50 stands for zero in the data rows.
Here are some rows, each followed by its group. Groups can overlap.
26,54,32,68,34,65,32,51,31,70,66,60,31,71,48,33,76,56,43,57,50,76,31,73,42,28,43,49,31,43,68,55,67,67,42,43,28,66,63,42,27,71,49,58,62,71,58,55 1
65,51,45,48,69,32,57,41,71,25,28,43,59,42,52,47,48,61,31,57,64,38,62,37,45,55,41,65,47,69,36,26,36,50,58,66,57,51,51,29,61,43,65,23,37,48,39,63 2
58,50,40,41,71,22,61,37,66,37,29,53,65,41,56,59,48,51,42,52,56,40,68,37,56,58,45,49,60,55,44,46,39,54,54,47,50,46,62,47,62,39,63,31,45,42,47,49 3
47,35,55,50,37,60,51,51,41,59,66,54,52,50,55,59,48,38,59,39,43,51,48,52,52,52,52,33,55,34,52,63,53,45,54,43,48,50,43,64,45,47,48,59,52,48,55,40 4
24,49,35,67,39,66,24,57,29,64,69,59,27,72,53,35,69,62,39,55,47,72,25,75,44,25,40,45,34,44,65,57,70,68,37,47,29,65,61,33,28,69,52,61,59,69,57,57 1
60,46,72,40,46,61,61,65,49,62,56,45,63,37,51,80,33,30,77,33,38,39,61,43,50,68,76,42,74,39,52,61,41,30,55,39,67,40,43,68,57,35,40,58,52,32,43,27 5
46,36,52,55,42,60,54,50,40,58,65,54,51,50,50,53,46,47,60,45,42,51,49,52,55,54,54,35,56,36,52,61,53,40,50,48,51,45,47,66,48,52,45,59,58,49,55,47 4
66,36,62,40,60,53,72,45,62,37,52,35,64,31,51,58,36,48,58,48,54,40,65,35,57,64,59,40,63,51,46,42,30,31,53,48,66,36,36,61,64,33,51,51,45,35,46,51 6
28,51,31,64,39,67,38,46,34,58,65,56,32,69,44,25,73,65,33,67,50,71,28,71,47,29,38,56,26,51,62,58,65,63,49,53,31,63,57,45,31,73,45,61,53,75,64,64 7
65,50,40,51,71,31,56,38,70,27,27,39,55,40,45,44,46,64,35,55,66,41,65,37,50,56,38,64,45,68,39,33,37,51,45,64,58,45,51,36,61,36,65,26,41,48,41,67 2
49,30,53,47,45,53,51,50,40,61,71,60,55,48,55,63,50,40,57,34,44,53,52,50,54,53,58,24,59,36,53,70,55,43,43,40,47,50,50,59,39,46,46,59,47,51,51,41 4
61,53,74,41,46,56,66,68,49,61,57,47,58,37,45,73,33,30,78,30,38,38,60,41,53,66,70,41,71,38,49,59,43,32,49,37,68,34,40,71,62,35,33,63,52,30,46,34 5
48,63,50,64,44,51,39,45,45,59,45,60,39,65,47,41,55,52,50,50,47,52,49,60,37,44,54,62,43,48,60,57,63,50,52,53,41,68,50,38,36,60,53,42,67,60,51,48 8
67,27,66,39,55,42,57,52,58,42,54,42,66,32,50,63,37,43,60,41,57,41,63,37,60,61,57,33,62,49,42,46,33,37,56,53,64,33,39,66,63,36,55,46,39,32,40,43 6
27,60,35,65,34,66,31,55,31,66,61,62,29,70,42,31,70,58,44,57,47,73,28,72,50,26,38,51,31,44,59,60,73,69,44,48,32,68,56,48,31,71,44,62,58,70,62,60 1
25,48,33,68,39,65,31,48,30,66,71,61,33,69,55,36,75,54,39,51,45,70,29,70,46,29,41,43,32,43,60,63,72,65,43,44,27,67,61,35,27,70,46,62,51,71,61,57 1
69,40,63,38,61,53,72,47,65,35,48,38,67,32,51,60,37,40,56,46,47,34,65,36,48,68,60,48,60,50,36,43,35,34,56,48,72,33,44,61,64,39,46,51,41,38,43,53 6
44,59,48,62,43,49,33,44,41,59,45,61,37,62,50,45,52,51,51,44,47,53,47,57,39,42,47,56,46,44,59,59,63,51,44,52,37,68,49,33,35,55,54,45,60,59,49,48 8
26,55,31,74,30,62,28,51,31,66,66,59,26,71,42,30,65,61,43,59,47,74,26,72,44,30,40,51,28,49,62,61,66,71,33,53,26,63,60,42,29,70,49,65,59,69,55,61 1
27,52,38,66,38,64,24,57,33,57,63,54,29,69,55,27,73,63,36,65,51,71,25,74,46,27,34,51,25,48,61,42,71,67,47,49,38,62,57,40,33,76,44,61,48,71,61,61 7
49,33,54,47,42,57,52,52,43,59,65,56,53,50,50,63,52,40,60,37,44,53,52,52,46,53,58,34,55,33,53,60,53,47,51,40,49,47,49,65,45,50,41,61,50,50,54,43 4
30,49,31,59,37,66,30,46,32,56,66,52,29,67,42,30,73,69,34,64,47,75,29,72,48,27,33,50,27,45,66,48,67,69,48,54,34,64,60,46,35,76,45,56,54,72,61,65 7
28,50,34,64,31,59,26,50,32,61,65,58,32,72,46,32,76,59,37,62,51,75,24,71,53,28,33,49,26,51,59,49,67,71,51,56,32,66,52,45,32,74,49,59,54,70,66,51 7
57,57,43,44,77,33,68,38,68,34,31,48,61,38,60,49,45,55,41,54,54,37,66,38,48,60,53,56,60,57,40,41,38,47,47,44,52,45,63,38,60,41,64,33,44,44,46,60 3
48,50,56,50,39,61,51,51,41,55,64,44,50,50,44,51,45,45,60,51,39,53,46,52,47,54,52,44,53,46,51,56,52,47,45,45,50,44,44,61,48,51,40,63,53,49,54,50 4
47,65,53,62,44,49,36,48,42,59,45,60,38,65,52,42,57,52,50,48,50,54,45,59,40,41,53,58,43,49,58,53,63,50,53,51,37,68,50,36,41,60,53,42,64,58,52,45 8
46,60,45,64,46,51,40,43,41,61,48,64,39,65,48,45,57,51,50,43,52,55,52,58,41,43,46,56,47,46,56,63,68,51,51,50,35,70,58,35,35,49,55,38,63,60,54,46 8
67,45,66,33,58,46,66,54,63,38,44,30,62,32,45,58,36,46,58,48,47,36,60,38,52,64,56,52,56,55,45,33,30,39,55,50,73,29,38,66,68,42,49,54,44,36,47,57 6
55,55,38,41,69,28,63,38,69,33,28,41,57,40,52,47,41,63,42,58,58,42,62,36,45,56,46,56,58,66,51,39,34,55,35,46,49,36,70,43,65,35,69,37,47,41,40,61 3
46,64,46,61,40,47,44,45,44,62,45,60,37,62,39,43,54,47,49,49,51,56,48,58,39,45,54,61,43,50,58,63,60,51,49,51,40,73,54,40,36,53,50,42,63,60,50,49 8
66,29,57,37,61,45,68,52,61,41,52,43,68,33,50,63,35,41,57,41,57,38,66,34,58,64,55,33,63,46,44,47,33,35,55,47,65,34,43,65,62,32,54,47,41,35,42,48 6
66,31,57,37,58,47,65,42,60,39,48,41,71,33,48,67,37,44,56,44,52,37,68,32,57,66,59,38,63,49,45,48,34,36,54,53,63,36,39,59,61,30,55,45,39,38,46,43 6
66,37,62,39,61,45,70,53,63,33,49,37,67,33,51,61,36,43,55,51,52,33,61,34,58,65,57,44,61,52,43,45,34,34,58,50,69,34,37,63,63,38,52,49,43,38,45,46 6
52,52,36,40,73,26,64,35,68,41,30,49,63,39,62,54,45,51,41,55,62,43,63,36,55,56,43,54,59,57,44,47,38,51,51,48,52,49,64,42,63,35,65,33,52,42,48,52 3
44,46,47,66,41,45,32,42,41,64,54,70,43,67,56,49,62,45,48,40,54,54,53,58,45,43,53,49,46,40,57,66,64,50,53,51,32,75,55,39,32,54,54,36,59,57,46,37 8
28,53,32,66,42,70,34,50,33,58,62,55,29,69,49,30,75,63,35,63,49,74,27,70,42,26,35,55,24,47,59,50,71,72,49,53,35,61,53,41,34,71,46,60,55,73,65,63 7
28,56,31,64,36,64,31,51,32,66,64,58,28,70,44,31,72,61,41,59,48,73,29,72,46,28,42,52,30,42,64,60,68,65,44,44,29,62,59,41,33,71,44,61,58,72,64,60 1
48,68,52,62,47,49,32,56,44,62,42,60,32,65,55,39,52,55,51,49,53,50,46,62,38,40,55,63,43,52,53,56,65,49,43,58,40,66,51,31,42,59,54,49,59,56,53,51 8
60,39,74,39,47,59,60,68,45,60,61,56,68,37,57,79,34,28,76,28,42,37,62,40,56,66,72,30,76,34,51,65,43,27,57,40,65,44,37,65,55,33,38,57,48,31,43,19 5
60,62,77,43,38,62,62,63,46,56,55,37,59,35,48,69,29,28,77,39,29,37,56,38,48,69,67,47,71,50,46,59,38,26,53,45,60,45,38,67,57,35,40,58,55,33,41,33 5
30,49,26,68,33,63,33,47,32,59,65,59,30,69,44,31,69,65,34,61,51,72,24,70,50,28,38,49,28,52,57,55,70,72,40,53,25,63,57,44,30,69,50,61,56,73,63,64 7
58,47,77,37,44,56,60,71,49,62,55,49,62,37,54,79,33,26,80,29,38,37,57,43,52,65,67,48,69,39,49,50,43,32,54,38,70,37,40,71,57,38,35,61,56,28,46,25 5
28,60,34,67,37,65,28,51,32,66,61,56,22,70,41,32,64,63,44,58,51,74,25,72,45,31,37,53,32,44,59,61,73,71,37,54,34,60,61,40,36,68,40,67,54,72,65,60 1
56,60,50,38,67,27,54,43,67,31,22,51,64,40,63,50,48,55,42,61,50,34,57,39,59,55,47,63,56,56,40,35,41,50,66,59,57,46,47,46,71,56,57,32,50,41,52,51 3
27,51,33,68,39,66,32,50,35,68,62,64,28,72,45,35,71,60,41,54,48,67,33,72,45,28,40,49,32,39,63,62,72,64,48,49,31,66,59,46,30,69,45,58,57,73,65,54 1
65,47,75,42,55,64,63,60,49,53,58,45,65,36,61,74,34,29,71,24,30,29,65,41,44,74,81,38,78,38,43,62,44,25,52,32,67,39,47,63,51,40,39,59,45,37,40,32 5
25,56,36,72,36,68,32,52,30,65,66,62,28,69,47,32,72,58,43,60,42,73,29,72,43,31,37,51,30,47,62,58,70,69,39,44,29,67,60,39,29,69,45,60,58,71,63,58 1
65,39,65,40,57,51,68,46,59,36,53,34,68,31,52,63,39,41,58,45,50,38,62,35,58,64,57,44,59,50,39,38,31,33,56,52,67,37,41,57,63,36,50,53,40,36,42,53 6
47,59,46,63,47,47,37,48,44,63,48,59,36,65,46,40,54,51,50,44,54,55,47,60,38,41,54,51,46,48,58,63,64,51,42,52,36,66,55,34,38,55,53,41,63,58,49,49 8
63,53,51,47,70,35,51,43,71,24,23,37,55,43,51,40,41,68,35,59,61,37,56,40,48,51,45,65,47,72,35,24,40,54,48,67,61,47,50,34,64,45,69,31,37,48,36,60 2
55,54,41,40,69,30,61,40,66,31,28,49,61,43,56,51,44,54,41,58,57,38,61,37,57,55,48,54,58,56,42,43,37,54,54,49,50,41,57,43,64,45,59,37,49,41,46,53 3
29,57,31,61,27,67,33,51,32,61,62,57,31,68,42,29,74,60,38,63,50,77,25,72,53,26,33,54,27,52,61,46,62,73,43,54,37,65,52,43,35,72,45,65,52,70,61,64 7
47,46,54,48,42,61,52,53,39,58,65,48,54,49,57,54,51,42,57,45,44,51,52,51,45,54,57,40,54,41,50,57,53,49,48,41,51,45,47,57,42,47,47,60,54,47,54,43 4
64,59,49,44,69,31,54,46,68,28,22,38,51,43,46,39,43,64,35,62,69,40,57,40,51,52,39,74,44,71,36,18,36,54,56,67,63,51,44,34,68,44,62,34,35,45,41,66 2
46,78,55,62,44,50,33,53,44,57,41,53,33,65,44,32,50,53,50,53,43,54,46,58,36,42,50,72,41,53,55,52,61,50,42,55,45,63,53,36,42,60,48,49,58,60,48,55 8
28,54,34,68,38,69,35,52,34,61,66,65,32,72,52,30,75,57,39,58,43,70,32,73,48,30,45,50,32,39,65,61,70,61,49,46,31,66,58,47,28,75,48,59,61,73,62,55 1
27,51,30,62,36,62,33,52,32,64,65,58,29,71,42,32,72,66,37,65,54,76,23,71,49,25,31,54,26,53,62,53,68,74,40,57,33,60,52,40,34,67,45,64,48,71,64,61 7
67,46,42,51,73,31,58,34,71,23,31,42,64,41,54,42,50,57,32,55,61,38,66,35,48,55,46,58,47,66,38,38,36,42,57,66,59,49,51,34,61,44,74,25,39,47,42,62 2
29,50,30,66,37,63,32,47,31,64,68,59,31,71,51,39,73,59,40,55,45,69,32,70,42,30,40,50,33,39,65,61,70,65,44,47,29,66,58,40,25,72,50,58,59,73,64,58 1
61,53,70,39,42,54,68,62,47,58,53,50,62,38,49,77,31,23,79,38,32,40,60,40,54,66,72,46,72,42,49,66,36,28,60,43,64,44,38,74,58,37,37,60,55,32,50,24 5
27,60,36,71,30,65,32,49,30,64,65,57,27,70,45,33,70,59,41,61,42,74,24,70,46,27,37,55,29,50,64,58,65,68,41,47,30,67,59,43,33,73,45,64,56,71,60,57 1
51,46,55,60,46,72,65,43,44,46,61,45,55,45,46,43,51,43,55,51,27,47,55,49,47,64,62,47,53,39,52,62,44,31,54,39,56,50,49,65,43,59,41,63,58,59,50,57 4
63,68,57,41,65,38,47,45,72,19,15,29,54,46,53,32,45,59,34,61,57,31,54,43,47,52,46,79,39,75,31,13,38,50,69,70,65,44,45,36,72,58,61,28,42,46,42,70 2
54,56,43,32,71,28,62,43,65,35,29,49,62,42,63,58,45,48,40,54,59,37,62,36,58,56,46,55,59,58,39,43,41,57,61,45,52,49,55,40,65,42,58,35,46,42,49,49 3
51,52,46,27,72,29,57,43,65,38,29,48,61,42,70,60,45,50,39,55,62,36,60,38,53,55,46,54,59,55,38,45,44,52,60,47,55,49,53,36,62,39,61,33,47,41,52,48 3
23,61,36,57,26,60,21,49,33,64,57,53,25,72,52,30,71,57,40,61,41,68,23,74,41,22,42,54,27,49,60,56,68,67,50,52,30,65,58,46,37,83,46,61,55,71,66,60 1
28,54,31,62,37,61,29,46,32,65,60,56,28,69,45,35,68,63,43,53,42,72,29,70,41,30,38,49,29,43,70,57,71,72,40,50,32,57,62,43,33,73,46,65,60,73,66,57 1
51,48,56,54,44,62,55,48,44,54,62,46,52,48,49,49,50,48,58,49,35,49,52,51,47,56,55,43,54,45,55,56,52,43,46,44,49,46,45,64,44,52,42,61,55,52,55,44 4
50,30,49,52,45,59,58,46,43,59,69,59,55,50,53,65,48,42,59,40,47,52,51,48,53,54,59,26,60,38,54,73,52,43,46,39,43,48,50,58,41,41,52,58,50,48,52,37 4
46,62,51,63,45,53,34,46,45,60,42,55,33,63,49,43,52,54,50,47,48,51,44,60,38,44,53,61,44,47,54,58,69,51,50,56,38,67,48,32,42,56,48,43,63,59,52,50 8
68,36,64,39,57,46,65,50,64,39,50,38,66,33,48,63,36,41,59,44,57,36,64,35,59,65,58,43,61,48,41,40,35,38,59,48,66,34,43,71,63,34,50,53,44,35,46,51 6
63,30,44,46,70,31,55,38,69,32,31,51,62,42,56,54,52,57,33,48,74,43,67,38,53,53,42,49,49,62,43,35,37,49,53,61,55,51,52,37,55,29,73,19,45,43,40,54 2
28,50,33,70,40,65,26,51,31,68,68,61,31,72,45,36,72,56,41,56,49,76,31,73,48,30,42,50,30,46,56,63,74,66,45,51,33,63,57,36,28,68,44,59,53,71,63,56 1
62,46,50,46,71,31,52,41,71,27,27,39,56,42,50,40,44,68,34,57,67,39,60,38,54,51,42,63,45,66,39,27,35,50,49,63,56,45,52,31,65,42,70,28,36,45,39,61 2
48,46,58,56,42,61,57,53,41,60,65,51,53,49,46,55,51,43,62,48,45,52,48,53,50,55,53,44,54,41,54,54,52,48,51,43,53,48,42,63,45,49,40,62,55,49,52,44 4
50,51,57,53,39,63,55,53,44,57,62,48,49,49,41,53,47,43,62,50,45,51,47,53,50,56,52,48,50,46,51,55,52,51,49,43,52,43,49,64,51,51,37,64,49,50,53,51 4
61,54,75,36,42,54,61,68,48,62,54,45,58,37,46,74,29,28,79,31,41,39,58,42,52,65,69,43,71,45,49,58,42,29,53,38,68,38,41,73,61,36,37,61,54,29,48,30 5
57,54,75,42,46,62,67,69,50,61,56,50,62,37,52,76,32,27,77,40,43,39,59,41,60,65,75,47,71,38,48,63,35,23,60,42,72,45,33,68,58,38,34,65,57,33,50,28 5
51,58,60,51,40,62,51,60,45,55,58,44,45,50,44,51,47,48,62,53,43,55,46,56,48,50,55,53,51,47,53,45,49,48,49,42,56,44,43,60,53,51,37,68,55,48,54,54 4
51,54,56,47,37,59,49,59,44,58,60,47,48,51,45,53,43,45,63,49,50,51,46,53,54,51,52,45,53,48,51,53,51,51,47,43,50,40,47,62,52,51,42,67,50,47,54,47 4
55,60,47,36,72,33,57,45,66,33,26,44,59,41,59,49,42,58,40,59,57,36,58,40,52,53,47,60,59,61,42,36,44,55,50,52,55,44,57,38,69,46,58,37,43,42,44,55 3
44,67,55,69,51,53,34,48,42,54,44,55,34,64,52,39,49,60,48,54,45,53,47,60,33,45,53,66,46,52,56,54,60,51,37,56,39,64,54,25,36,52,54,46,59,59,46,45 8
27,40,27,63,38,61,32,43,33,63,66,65,33,69,48,39,78,65,36,57,59,74,32,71,49,26,36,41,29,42,64,58,70,72,47,47,31,62,57,44,28,67,51,60,51,71,64,58 7
67,37,64,38,52,46,63,49,62,37,48,35,67,33,51,60,36,41,57,42,48,33,62,37,58,65,62,46,58,54,39,37,35,35,63,52,71,36,37,69,63,44,46,50,38,38,37,53 6
28,62,32,66,30,64,35,50,33,65,63,63,29,71,45,29,75,59,43,61,48,73,30,72,51,29,38,57,29,49,67,60,66,64,48,51,30,68,54,47,28,72,45,61,64,72,66,54 1
62,49,45,44,65,30,55,38,67,29,34,45,59,40,46,43,47,57,34,52,68,43,63,36,52,53,36,60,45,65,39,30,37,51,54,62,57,51,51,33,62,40,65,31,36,45,33,68 2
51,53,60,51,39,60,53,60,44,53,58,46,47,49,46,50,47,47,61,51,39,52,44,54,51,51,54,52,52,46,54,51,50,48,46,43,54,42,46,67,50,55,36,66,53,49,51,51 4
21,58,35,56,24,60,23,54,25,70,67,66,26,75,44,38,61,56,40,61,54,76,18,68,50,24,28,36,33,52,58,68,77,77,37,47,21,73,56,35,31,60,50,63,51,67,58,46 1
64,48,46,44,69,28,54,39,68,27,29,41,56,43,49,42,45,62,34,57,66,43,58,35,52,53,34,60,46,69,43,33,32,49,52,65,57,49,46,30,64,38,71,27,40,45,43,58 2
47,68,54,60,43,50,35,48,43,59,47,58,37,63,49,39,56,49,47,49,47,52,47,59,36,44,54,61,41,49,53,58,66,50,54,52,38,68,50,32,38,61,50,44,62,61,51,50 8
Which 5 groups are nearest to each row below, nearest first, going by the average distance to the group's rows?
48,42,56,48,40,56,49,55,43,56,66,48,53,50,48,56,51,43,61,44,43,52,46,52,50,51,52,36,54,42,53,58,55,49,48,41,49,43,49,66,47,52,44,60,53,48,54,44 >> 4 8 5 6 3
48,49,59,49,41,62,48,55,42,56,57,44,51,51,49,54,45,44,60,48,41,51,40,53,49,52,54,47,51,42,53,50,55,49,52,46,52,43,43,61,53,51,39,65,53,48,55,47 >> 4 8 5 6 3
Which 3 other groups have their centres nearest to the centre of group 4, nearest first?
8 5 6
Which 4 groups are nearest to each row below, nearest first, going by the distance to the group's nearest row?
62,62,78,34,40,58,60,69,49,61,50,39,57,38,48,74,30,30,78,36,41,36,55,44,51,65,70,50,69,47,47,55,44,35,50,43,70,34,38,71,63,39,32,65,56,30,47,32 >> 5 6 4 3
49,51,61,49,35,61,50,54,44,57,59,48,50,52,47,49,45,45,58,48,39,52,44,53,55,56,57,46,49,48,47,57,51,49,48,44,54,42,48,63,53,55,35,71,49,51,53,50 >> 4 8 5 6
Which 3 other groups have their centres nearest to the centre of group 6, nearest first?
5 3 4
Which 4 groups are nearest to each row below, nearest first, going by the average distance to the group's rows?
65,41,45,46,66,27,54,39,69,28,32,48,63,42,50,47,54,57,36,55,69,42,64,40,55,53,42,55,44,64,43,29,36,49,55,59,55,49,50,43,59,41,67,23,39,46,36,58 >> 2 3 6 8
48,54,60,49,40,60,52,56,46,53,57,44,46,50,49,46,46,53,60,53,38,49,45,55,52,53,58,49,51,49,52,51,51,44,50,46,56,39,44,61,53,56,38,68,54,51,55,49 >> 4 8 6 5
50,55,60,48,39,58,46,57,45,52,57,41,47,51,47,47,48,47,60,50,36,49,42,55,51,52,53,50,52,47,53,49,51,49,50,47,54,39,45,64,52,59,42,63,56,49,55,47 >> 4 8 6 5
48,44,63,41,38,57,48,59,41,55,56,49,50,50,51,58,48,39,58,46,40,51,43,54,57,54,54,46,53,41,49,53,53,52,58,48,57,49,37,70,51,55,31,64,50,49,54,43 >> 4 5 6 8
47,63,49,64,43,51,39,43,42,56,50,57,39,64,50,45,53,54,47,42,48,53,50,57,35,46,55,58,45,49,58,63,60,50,44,48,36,70,56,33,36,54,57,44,60,61,44,52 >> 8 4 1 7
55,58,41,38,71,29,59,44,68,32,31,40,62,43,52,52,43,44,40,58,54,43,59,40,52,58,50,59,58,67,39,42,37,54,53,49,53,47,59,41,65,35,61,36,44,44,43,51 >> 3 2 6 4
63,41,43,51,69,31,51,42,70,30,36,44,56,43,51,44,45,61,34,52,71,42,59,39,53,50,42,53,46,66,38,30,35,51,46,59,55,47,56,34,60,41,71,29,35,44,30,62 >> 2 3 6 8
Which 3 other groups have their centres nearest to the centre of group 5, nearest first?
6 4 3
Which 4 groups are nearest to each row below, nearest first, going by the distance to the centre of the group?
60,41,46,46,74,30,54,38,70,30,34,44,56,39,51,45,46,63,32,52,69,43,62,38,51,51,41,57,48,60,40,27,35,51,47,62,58,51,50,35,58,38,67,27,38,46,33,62 >> 2 3 6 8
45,64,51,59,45,47,35,47,43,61,48,63,36,65,52,51,57,48,48,50,50,56,49,58,36,42,56,57,46,51,53,58,67,52,52,50,35,71,54,36,34,52,52,39,60,58,53,44 >> 8 4 1 7
48,40,59,48,43,61,48,52,41,59,61,48,50,48,53,58,45,39,61,44,45,52,47,53,51,53,56,36,55,40,51,57,54,46,49,45,48,46,42,59,47,49,42,66,51,48,53,46 >> 4 5 8 6
Group 3 spreads out most along one direction. Which 3 other groups' directions of most spread are closest to that one, closest first?
2 7 6
Which 5 groups are nearest to each row below, nearest first, going by the distance to the group's nearest row?
28,62,33,60,33,65,30,53,33,67,59,61,29,73,49,33,71,60,40,58,47,71,27,74,37,28,36,55,31,47,64,61,75,68,42,48,33,66,58,43,32,70,43,58,57,71,66,53 >> 1 7 8 4 3
67,41,63,38,57,51,70,54,62,38,48,35,63,32,45,57,34,44,57,49,50,38,64,36,56,66,52,49,61,51,43,42,34,34,51,54,71,33,40,63,64,34,49,51,41,36,40,53 >> 6 5 3 4 2
68,45,63,40,59,47,74,51,61,41,51,42,64,30,44,63,36,39,58,51,53,40,63,34,61,67,54,45,60,56,35,40,33,37,51,51,69,37,35,61,61,30,48,55,40,39,41,54 >> 6 5 3 4 2
55,61,43,40,71,35,63,41,68,27,23,47,61,42,58,50,41,60,41,63,55,34,61,38,51,58,53,63,58,63,41,37,41,53,54,53,55,44,58,39,67,44,60,35,47,44,46,58 >> 3 2 6 4 8
28,44,27,65,37,64,32,46,30,61,69,59,32,69,45,31,72,61,36,59,50,73,28,71,48,27,34,43,28,45,59,54,70,70,45,53,30,63,58,42,28,70,48,64,51,72,62,60 >> 7 1 8 4 3
63,39,44,47,75,29,51,42,70,30,33,47,60,43,51,47,50,56,33,55,69,45,64,37,52,52,46,53,48,63,40,31,38,49,55,65,55,50,48,33,59,36,67,25,32,46,36,55 >> 2 3 6 8 4
28,57,35,60,38,60,27,52,30,66,64,58,29,71,48,34,71,60,40,56,47,74,23,72,46,26,37,51,30,45,66,52,69,70,41,49,25,60,55,43,30,71,44,63,56,70,65,52 >> 1 7 8 4 3
55,58,41,38,71,30,60,39,70,31,22,46,63,43,61,49,41,61,41,60,58,36,63,37,53,57,50,59,60,61,45,42,44,51,57,55,52,46,55,42,65,43,65,31,55,43,52,48 >> 3 2 6 4 8
Which 3 other groups have their centres nearest to the centre of group 2, nearest first?
3 6 8
Which 3 other groups have their centres nearest to the centre of group 3, nearest first?
2 6 4
Which 5 groups are nearest to each row below, nearest first, going by the distance to the centre of the group?
64,45,45,50,73,34,59,45,73,29,25,44,57,42,46,40,48,61,36,56,71,40,63,38,57,53,46,64,46,63,38,30,36,50,53,59,63,44,53,37,66,43,67,28,38,48,37,67 >> 2 3 6 8 4
47,43,60,47,40,59,43,54,43,55,59,51,54,53,54,56,53,40,60,49,36,45,47,54,53,52,58,45,51,38,45,56,56,46,68,50,55,45,39,66,48,62,43,55,58,48,62,40 >> 4 8 5 6 3
